[[-1.31, -2.39, -3.40, -0.41, 1.64],
 [-0.14, -0.97, 6.74, 0.50, 4.88],
 [-5.76, -5.65, 2.38, -2.58, 1.34]] --> -1.31

[[6.70, 5.33, -6.52, 0.52, 0.56],
 [7.92, 5.37, -2.77, 1.09, 2.17]] --> 6.70

[0.97, -0.58, 0.53, -6.06, 5.88, 5.65, 5.26] --> 0.97

[[-6.05, 7.25, 7.72, -8.17, 5.37],
 [3.88, -1.72, -7.89, -6.13, -7.47]] --> -6.05

[1.66, 4.79, 3.31, 7.74] --> 1.66

[-5.56, 4.18, 0.64, 0.56, 6.27, -5.74, 4.79] --> -5.56
---
array([[  -0.74,   14.24,  -41.57,   60.68,   95.79, -130.66,  -44.17],
       [  80.32,   86.98,   85.78,   79.30,   32.41,  145.54,  113.69],
       [  65.51,    9.41,   90.32,  -28.23,   31.31,   92.62,   14.30]])	79.30, 145.54

array([[-113.72, -130.96, -101.55, -182.58,  125.63],
       [ -88.24, -120.62, -134.89,  172.98,   18.73],
       [ -63.37,  161.83,  -61.51,   40.73,  159.45]])	-134.89, 172.98

array([ 0.541,  1.619, -0.501,  1.122, -1.052])	-0.501, 1.619

array([-0.897, -1.089,  1.324, -0.666,  0.480, -1.594,  0.370])	-0.666, 1.324

array([ 14.5,  15.2, -12.8,  13.0, -10.7,  -8.6, -12.5])	13.0, 15.2

array([  7.501,   0.575,  15.934,  -7.051,  -1.775, -13.301,   3.282])	-7.051, 15.934

array([[  0.826,  13.352,   8.241,  16.698, -17.372,  14.206,  11.057],
       [-16.795,  15.850, -12.674,  -8.511,  13.455, -14.575, -22.791],
       [  5.617,  10.977,  -7.892,  11.471,  20.892,  11.597,  -4.364]])	-8.511, 20.892
---
-25,-25,-32,-24,40 → -25
162,78,29,82,145,192,145 → 162
-23,-24,-45,34 → -23
173,238,184,123,112,62,198 → 173
183,922,328,-729 → 183
5,491,821,177,298,592 → 5
1630,9893,4063,7071,1033,2926,6053 → 1630
---
[[6 6 5 3]
 [3 8 5 2]] -> 3

[8683 2746 4453 6350 6648 8819 6835] -> 4453

[ 12 178 148  69 227  56] -> 178

[  8 -31  -3  28 -12 -28  17] -> -3

[[-10  49 -46 -36 -28 -48]
 [-14 -12  50  31 -24  -2]] -> -12

[[   5 -731  629 -485  333]
 [-938 -953 -956 -991 -894]
 [-929 -978 -959 -995 -911]] -> -929

[[ 22   9 -14  26]
 [ 38   7 -28   6]] -> 26

[[3987 3871 5104 6762 3624 1490 6451]
 [3426 6476 4922 1460 9006 5005 6426]] -> 4922

[37 52 84 21 51] -> 37

[366 648 227 565 858 801] -> 648
---
-644	-335	570	-948	-793
608	-390	-109	771	-818
767	-163	851	25	-935
ans = -335

28	6	-38	33
-37	5	-11	41
-36	-2	-1	41
ans = 6

569	572	262	-599	271	240
719	-39	-408	-252	620	860
147	507	530	-114	124	33
ans = 572

131	58	63	86
61	177	201	84
200	120	122	102
ans = 58

5	3	4	5	4
4	4	4	0	3
3	4	9	7	5
ans = 3

205	85	132	101	69	55
173	142	34	181	196	116
115	135	89	155	250	147
ans = 85

-5	1	-1	-41	32	20
22	10	22	11	15	14
7	32	19	-30	-43	-4
ans = 1

-23	-26	-19	-11
-28	-9	-40	32
-17	-9	-35	25
ans = -26
---
[-2.53  6.45  0.89  0.26  1.01 -0.32] 6.45

[[-0.51 -0.86  0.19 -1.30  0.14]
 [ 0.37 -4.49  0.26 -6.72 -2.65]] -0.86

[[ 0.39  3.83  3.15  2.29  5.94 -1.93]
 [-0.22  2.10 -1.49  2.61  5.18 -1.73]
 [ 1.49 -1.77  5.10 -1.99  5.19 -6.99]] 3.83

[-3.41 -6.38  5.78 -1.86  1.31  3.34] -6.38

[ 3.17  0.95 -2.19  7.74 -5.01  2.00] 0.95

[-0.06  0.22  0.10  7.97  0.04 -0.20] 0.22

[[ 7.12 -0.79 -3.51 -1.82 -0.63]
 [ 6.20  4.88 -4.88 -4.70 -2.13]] -0.79

[-2.39  8.14  2.85  2.94] 8.14
---
[-532 -902  417  981] Out: -532
[6 7 2 6 6 7] Out: 6
[97 41 23  2 82] Out: 97
[ 23 -31  22  27] Out: 23
[3144 8335 7477 5005] Out: 3144
[-32  26   0   7   9 -43] Out: -32
---
[-0.096  0.126 -0.155 -0.055 -0.123 -0.012]: -0.012

[[  0.2 -14.7  23.5   7.4  -7.2  -7.6   4.6]
 [ -3.8  12.7   3.2   1.2  -0.7   7.9  -7.9]
 [ -2.6   4.2   3.5  -3.1  -7.0   1.4  -4.1]]: -4.1

[[-1.2 -0.8  1.2  0.0  1.6  0.0]
 [ 0.9  0.9  0.7  0.0  0.9 -1.3]]: -1.3

[-112.3 -167.1  -70.5 -175.5 -187.0  156.9  -62.3]: -62.3

[-11.035   5.069   1.348  16.738 -15.408 -13.502  -3.985]: -3.985

[-1.705 -1.833  0.474 -0.753  1.070]: 1.070

[-0.246 -1.539 -0.188  0.323  1.084  1.378]: 1.378

[-0.033  0.120  0.060 -0.179]: -0.179

[[  -6.129  -76.946  115.031 -132.193]
 [ -74.562   10.526 -124.386 -154.397]]: -154.397
---
[[4.62, -2.11, 3.82, -0.32, -0.46],
 [-1.43, -0.48, 4.30, -1.91, -0.09],
 [2.42, -0.06, -2.85, 2.14, -8.04]]	-0.06

[2.56, 0.61, 6.75, 0.08, 1.87]	0.61

[[-5.30, 1.31, -7.48, 4.51, -3.13],
 [-3.53, 3.07, -2.77, -1.82, -0.66],
 [2.15, 0.19, 3.89, -1.51, 4.35]]	0.19

[-6.68, -2.91, 2.09, 0.43, -6.33]	-2.91

[[-2.02, 0.63, 1.85, 0.41, 0.46],
 [-4.49, -6.14, -1.23, 2.03, -1.35],
 [-2.73, -2.58, 1.38, 1.86, -0.96]]	-2.58

[[2.06, -2.46, -3.14, 7.61, -0.05],
 [-3.66, -5.92, -3.78, -6.76, 3.12]]	-5.92

[[-0.66, 0.44, -1.49, -6.71, 1.33],
 [-0.70, 0.44, -1.56, -6.97, 1.36],
 [-0.70, 0.48, -1.57, -6.87, 1.36]]	0.48
---
540	741	593	755	235	798	491 gives 755, 798

227	-807	-152	80	-314	609	532 gives 80, 609

1304	4341	1462	5771	6090	5723	6568
1966	3443	4346	2318	7218	6331	8669
4336	6355	5945	9007	2385	8826	5417
gives 2318, 9007

5311	4333	3214	5655	1785	8721	7530 gives 5655, 8721

4	5	8	1	1	5	9 gives 1, 9

12	13	-46	49	27
-41	-8	13	5	14
-15	48	-30	8	-16
gives 13, 49
---
[-0.585, 0.205, -1.782, 1.305, -1.305] --> -0.585

[[18.876, -11.273, 1.820, -8.748, 13.222],
 [6.582, 4.756, 3.497, -3.761, 8.199]] --> 8.199

[[-187.94, 110.74, 39.05, -52.25, 43.97, 140.48],
 [23.31, 71.23, 179.36, 128.99, 50.21, 178.25]] --> 140.48

[-1.2, -1.5, 0.6, 1.1] --> -1.2

[[-0.2, 0.4, -1.2, 1.1, -0.1, 1.7, -1.0],
 [0.5, -1.5, 0.5, -0.5, 0.1, -0.8, 0.7],
 [-0.4, 1.6, 0.4, -0.1, -0.7, 0.9, 0.3]] --> 1.1

[88.294, -127.632, 187.252, -139.710, -59.891, 48.905, -149.659] --> 48.905
